In the rows, 128 means zero.
Which row each row swaps with, under one turn or mirror
The rows were stretched afterwards, more along some directions than others.
q_449: [145 147 116  90 135 110 105 128 101 111 115 113 129 140  89 119 130 157
 135 133 114 133]
q_639: [144 135 150 100 140  96  96 121 105 127  99 121 183 148 117 106 138 145
 138 109 125 125]
q_447: [119 138 105 126 122 111 153 152 127 114 109 116 120 129 117 118 107 128
 135 131 127 148]
q_472: [146 135 135 134 125 140 115 117 151 102 115 138 144 144 124 135 156 112
 174 128 136 118]
q_13: [164 156 138 142 117 126 120 119 117 120 119 102 167 154 126 133 147 141
 124 125 154 125]
q_304: [164 129 133 112 116 138  98 125 159  84 142 135 121 144 109 127 149 129
 186 128 122 132]
q_489: [140 146 131 164 126 126  97 117 104 111 107 106 188 112 151 145 159 150
 130 126 151 111]
q_557: [168 147 139 138 110 115 123 122 112 121 121 100 162 148 129 132 141 141
 123 127 149 123]
q_578: [117 129 119 132 130 126 154 128 127  97 108 123 118 113 111 120 146 135
 131 128 118 126]
q_950: [128 117 124 139 140 116 122 132 109 118 118 118 132 124  98 108 150 155
 125 122 132 140]
q_784: [152 133 156 103 113 115 112 127 123  90 111 105 134 148 133 128 140 103
 138 141 107 103]
q_536: [129 122 121 132 135 121 124 129 113 106 114 129 125 127 100 113 162 147
 130 125 130 143]
q_370: [151 141 149 111 131 142 125 131 140 122 124 100 120 149 132 115 115 131
 149 125 119 116]
q_561: [173 133 155  78 125 135 131 133 139  91 110 109 144 155 142 126 140 115
 141 103  98  97]
q_939: [131 148 120 100 128 117 129 161 123 127  89 128 155 139 133 130 135 132
 115 114 118 110]
q_910: [118 148 132 126 125  99 157 145 128 145 118 118 141 136 130 129 125 128
 140 139 139 145]
q_55: [136 128 135 178 111 111 106 132  97 114  90  98 190 123 150 126 147 141
 104 137 140 127]
q_900: [163 134 118 112 128 106 123 119  98 129  99 108 161 126 118 141 127 124
 103 139 127 103]
q_79: [148 127 129 129 117 145 111 111 151 104 119 140 138 133 127 142 160 120
 174 131 135 119]
q_428: [135 140 111 124 113 128 147 131 152 103 118 115 125 125 140 136 122 106
 160 132 125 112]
q_128: [157 121 164 100 112 110  93 127 113  96 114 104 138 155 124 113 135 111
 144 132 104 113]
q_290: [160 138 123 129  97 108 115 135 113 111 123 109 152 140 136 134 137 126
 140 124 135 121]
q_440: [175 129 145  90 120 117 132 123 121 115  93 103 163 149 151 133 136 106
 120 117 107  88]
q_98: [179 127 139  94 121 112 129 119 113 122  96 112 161 143 141 140 131 108
 115 126 114  87]
q_832: [137 137 103 125  99 106 133 142 135 110 128 119 128 125 130 134 125 116
 155 130 127 124]
q_802: [104 149 143 113 140 126 131 140 140 112  91 123 126 142 126 132 150 120
 159 100 103 117]
q_892: [139 154 126 150 130 120  91 120 112 115 111 116 190 122 145 135 155 151
 140 127 155 115]
q_213: [132 139 132 141 137 132 114 113 138 115 101 136 145 132 128 138 160 122
 165 119 140 113]
q_983: [102 154 142 114 141 127 129 142 147 109  93 124 127 147 121 123 150 125
 157 101 109 120]
q_903: [132 139 129 109 143  98 112 130 113 122  95 131 190 136 123 112 138 148
 135 109 130 126]
q_192: [149 141 145  96 132 134 105 149 118 129 108 110 134 151 133 128 126 137
 124 121 115 110]
q_339: [157 128 151  99 108 115 114 131 125  86 113 101 121 150 130 129 138 101
 141 144  99 105]
q_477: [112 143 139 138 137 125 124 133 143 114  90 127 138 133 134 140 154 111
 153 112 119 115]
q_598: [148 113 148 116  98 105 125 143 121  98 118 101 132 153 125 105 131 133
 137 131  86 135]
q_85: [154 129 163 107 127 101  83 120 100 117 109 116 182 148 122 108 140 134
 137 127 124 120]
q_537: [140 140 129 174 119 116  98 121  98 113  97 106 194 112 153 144 155 145
 125 133 148 119]
q_871: [144 109 148 152  99 107 121 137 111 102 102  95 156 138 143 114 136 126
 122 136 102 132]
q_833: [123 137 126 122 126 114 161 148 133 114 119 119 118 134 115 118 105 125
 148 127 125 148]
q_9: [155 133 140  89 126 129 128 142 137  89 128 117 128 156 117 103 127 135
 157 103 103 129]
q_264: [170 136 118 105 134  99 118 123  99 125 104 107 150 130 108 141 126 133
 110 142 126 112]
q_323: [148 110 144 125 100 102 115 144 117 103 116 103 143 146 127 106 130 137
 129 133  92 136]
q_987: [166 141 130 139 105 111 120 126 110 124 124 102 153 141 134 134 140 134
 123 128 146 119]
q_442: [157 147 157 100 126 149 123 123 142 110 127 107 136 153 140 117 125 132
 163 121 117 117]
q_603: [136 110 142 117 139 106  93 128 109 122 125 122 131 119 106 132 149 151
 166 116 109 146]
q_940: [149 111 149 119 101 104 121 145 124  99 122 105 140 146 126 109 130 140
 134 131  95 137]
q_827: [129 149 115 104 136 106 125 140 119 128  90 135 178 129 132 129 142 144
 132 110 132 121]
q_426: [153 162 141 139 119 126 133 114 116 124 116 104 160 148 126 132 142 147
 130 125 145 120]
q_691: [144 156 137 117 120 115 118 140 130 134 134 119 161 132 138 139 152 144
 152 132 148 124]
q_203: [173 133 129 104 123 107 123 118 101 126  96 107 161 134 130 139 127 118
 107 136 119  92]
q_42: [138 136 133  98 141  93 106 128 118 124  98 134 178 145 115 110 133 138
 144 107 124 128]
q_658: [139 162 127 135 123 130 144 116 133 108 105 109 154 141 129 140 147 141
 146 138 134 131]
q_296: [148 138 141 104 110 123 127 132 130  86 108 107 119 144 134 133 141 101
 134 148 108 105]
q_514: [151 115 143 107  98 110 120 144 125 101 128 110 130 151 121 105 129 142
 144 132  91 141]
q_932: [149 135 150 101 112 114 113 130 125  91 112 108 126 143 133 126 136 105
 137 145 102 100]
q_738: [146 160 127 127 126 124  98 127 120 121 118 123 181 125 145 142 161 152
 150 122 152 116]
q_11: [132 121 132 113 134 102  98 141 121 108 135 123 133 112 107 139 148 148
 174 126 105 143]
q_229: [132 113 146 113 140 102  93 135 112 119 133 123 137 116 102 130 149 154
 163 111 112 142]
q_149: [134 121 136 109 135 102  98 142 122 114 132 118 128 120 108 140 148 144
 174 118 104 143]
q_404: [110 141 143 135 138 130 129 124 136 116  90 126 131 135 131 139 155 118
 159 109 121 123]
q_693: [136 113 134 132 145 110 110 123 109 122 119 129 147 120 104 118 156 161
 149 112 128 141]

q_939 swaps with q_691
q_449 swaps with q_658
q_296 swaps with q_514
q_910 swaps with q_192
q_229 swaps with q_477
q_827 swaps with q_738

Which row each row swaps with, under one turn or mirror
The rows were stretched afterwards, more along some directions than others.
q_486: [118 128 120 116 118 148 122 103 128 110 151 133 120 142 152 121 144 119
 134 149 134 142 103]
q_544: [110 124 146 140 129 113 140 134 133 133 117 114 127 136 154 119 129 130
 128 116 134 119 118]
q_781: [113 107 130 133 117 138 126 123 124 128 123 123 129 129 168 123 142 124
 140 157 149 109 120]
q_992: [115 131 105 160 127 141 107 124 155 126  85 131 127 141 161 100 130 120
 137 139 120 123 138]
q_862: [123 125  97 141 121 130 110 127 130 142 106 134 102 142 162 147 145 133
 158 167 128 117 126]
q_132: [125 104 112 113 146 119 127 130 129 124  88 120 102 120 152 123 104 132
 119 140 135 118 119]
q_665: [109 121 114 149 129 138 112 122 140 123  84 123 128 127 172  99 134 104
 133 126 132 117 143]
q_63: [127 120 130 155 122 161 131 134 116 122 134 127 122 131 153 125 153 113
 119 161 133 137  96]
q_795: [140 126 109 157 134 134 121 135 148 111  70 125  98 114 149 108 117 148
 139 132 138 106 140]
q_281: [124 101 105 125 119 132 125 123 146 129 131 130 138 126 165 123 113 140
 145 159 143 159 103]
q_577: [115 118 103 137 133 125 139 153 131 125 114 115 135 136 178 128 121 101
 121 138 139 138 117]
q_946: [ 95 130  94 146 116 122 118 126 152 125  90 116 117 130 156 124 133 120
 139 139 133  93 123]
q_582: [115 145 108 161 111 137 116 131 155 127 119 110 139 145 154 126 128 139
 144 153 127 146 110]
q_988: [100 147 124 146 119 148 119 123 137 115 133 144 123 145 133 125 129 129
 150 163 121 101 123]
q_914: [ 99 123 117 131 142 124 130 127 145 118 129 130 118 126 159 145 145 116
 132 143 136 109 112]
q_242: [124  96 106 115 159 130 138 121 167 114 108 143 109 120 149 133 119 126
 138 155 130 140 112]
q_860: [129 108 108 127 144 123 137 149 124 125 105 115 130 131 167 124 127 112
 116 143 146 152 111]
q_986: [100 115 107 144  95 131 119 119 165 111  91 132 122 135 148 104 114 152
 159 130 137 132 103]
q_924: [135  93 104 113 144 133 139 126 156 122 111 132 120 114 146 134 116 129
 141 152 132 155 110]
q_434: [ 98 133 114 150 109 145 113 122 126 127 129 132 132 134 151 120 150 114
 135 133 110 119 102]
q_609: [122 161 112 144 133 131 119 122 116 144 129 130 133 143 150 148 148 127
 137 158 121 120 122]
q_25: [148 118 101 142 136 152 136 142 133 128 115 126 113 109 162 138 131 135
 129 183 135 149  97]
q_371: [125 113 107 117 146 121 145 148 115 135 105 103 142 124 178 123 133 105
 106 133 136 160 106]
q_953: [134  89 104 100 149 128 139 122 159 119 104 130 116 109 152 133 105 135
 135 144 135 153 111]
q_627: [127 117 141 141 101 121 128 140 101 137 110 100 121 117 163 125 138 138
 129 123 147 151 115]
q_906: [115 124 116 154 136 113 145 132 174 116 101 113 116 127 157 110 133 145
 128 137 126 138 107]
q_509: [110 122 125 144 136 116 125 124 161 142 113 110 149 132 172 109 146 125
 135 149 136 138  89]
q_298: [122 112 141 131 120 106 141 145 122 132 104  97 127 119 156 123 116 141
 122 106 147 147 120]
q_148: [105 116 127 140 136 111 134 123 160 144 121 114 146 129 173 118 136 117
 123 148 139 144  94]
q_777: [120 137 113 139 128 104 117 130 133 137 121 112 123 149 152 139 140 141
 120 140 126 132  93]
q_713: [125 113 114 162 112 154 115 136 142 130  76 105 136 116 168  95 131 114
 138 136 129 142 133]
q_306: [121 117 110 149 119 154 116 124 137 118  83 123 119 121 171  97 139 108
 133 129 126 135 138]
q_222: [114 122 113 137 130 110 144 155 131 136 102  95 136 135 162 128 129 107
 113 136 143 152 108]
q_279: [124 114 120 133 133 116 133 130 159 141 113 100 154 124 179 117 132 138
 142 147 146 158  92]
q_843: [125 128 100 139 122 130 114 127 127 147 117 134 110 143 155 148 146 122
 155 168 123 111 120]
q_749: [116 119 109 129 137 115 140 150 127 136 122 110 143 131 174 136 128  98
 121 138 143 155 105]
q_886: [130 115 104 142 123 158 114 134 133 127  82 117 139 110 173 106 125 108
 143 140 130 123 137]
q_288: [113 116 146 144 105 110 136 146 113 130 112  97 132 120 158 117 122 135
 130 107 142 146 125]
q_580: [101 124 128 141 122 119 129 127 122 127 142 146 110 152 145 128 127 122
 132 142 125 101 118]
q_960: [122 125 102 135 133 122 147 155 131 121  95 106 131 121 161 120 133 113
 119 129 132 157 104]
q_619: [133  95 103 114 112 138 132 145 106 127 127 104 145 101 170 138 126 125
 127 136 146 178  88]
q_585: [143 121 117 138 168 151 136 121 142 120 120 136 136 105 152 122 138 117
 127 161 122 136 109]
q_834: [129  92 105 144 105 147 136 142 124 101  81 101 113  88 156 103 142 132
 133 126 143 153 105]
q_755: [112 136 108 140 143 120 129 124 164 112 103 132 123 140 146 111 137 134
 140 154 143 115 104]
q_931: [120 125 103 134 120 129 112 127 119 142 118 128 111 143 162 140 155 125
 157 168 125 112 109]
q_848: [131 123 119 148 124 122 132 155 151 109 101 117 123 113 151 116 112 162
 143 129 134 143 101]
q_733: [126 119 108 160 111 153 118 129 139 114 102 118 110 102 168 120 165 141
 145 141 127 152 105]
q_839: [107 126 129 130 119 141 123 125 136 124 132 150 129 137 148 128 136 134
 134 153 140 116  94]
q_388: [126 114 103 138 142 111 139 149 135 122  85  99 125 117 178 114 130 114
 117 124 143 160 117]
q_104: [105 122 130 134 148 105 134 124 172 130 119 113 141 128 161 115 124 123
 128 141 134 138  96]
q_899: [119 120 106 125 138 122 112 138 122 142 131 111 130 142 178 134 141 128
 137 184 137 141  80]
q_968: [115 106 127 114 125 143 121 120 127 122 117 131 111 130 148 120 114 141
 120 140 131 153 110]
q_659: [118 115 109 158 104 164 119 134 136 113  98 125 137 123 172  94 137 112
 139 131 125 151 126]
q_878: [123 126 121 121 124 155 115 106 119 118 137 142 115 123 167 128 141 130
 133 145 126 124 119]
q_782: [122 115 109 138 132 147 117 131 131 129  89 111 151 120 181  94 132 108
 135 134 123 134 131]
q_163: [122 120 115 160 107 151 115 134 131 127  92 117 135 117 167 102 131 113
 140 120 123 148 135]
q_172: [125 114  98 127 145 115 137 149 136 124  98 101 130 125 181 123 126 106
 124 140 144 150 115]
q_450: [124 120 107 131 141 119 141 153 133 131 101 105 131 130 172 123 125 108
 121 133 138 162 102]
q_176: [117 116 101 120 121 127 114 123 130 129  99 112 129 131 162 114 136 139
 141 163 138 149  91]
q_170: [154 120 102 137 137 141 120 129 130 118 126 111 105 118 177 123 139 122
 137 161 133 137 106]
q_873: [122 120 109 144 119 147 110 134 137 131  86 114 139 127 175 105 119 113
 147 132 132 139 133]
q_144: [128 123 112 119 153 130 134 127 130 110 149 123 127 120 175 127 150 124
 131 162 131 143  81]
q_413: [116 102 110 129 120 110 137 146 136 118 100 120 109 128 157 131 104 137
 141 132 152 119 103]
q_408: [130  93 132 119 122 147 120 113 124 114 126 125 139 118 150 112 143 134
 122 140 138 161  84]

q_960 swaps with q_886
q_25 swaps with q_988
q_931 swaps with q_953
q_104 swaps with q_627

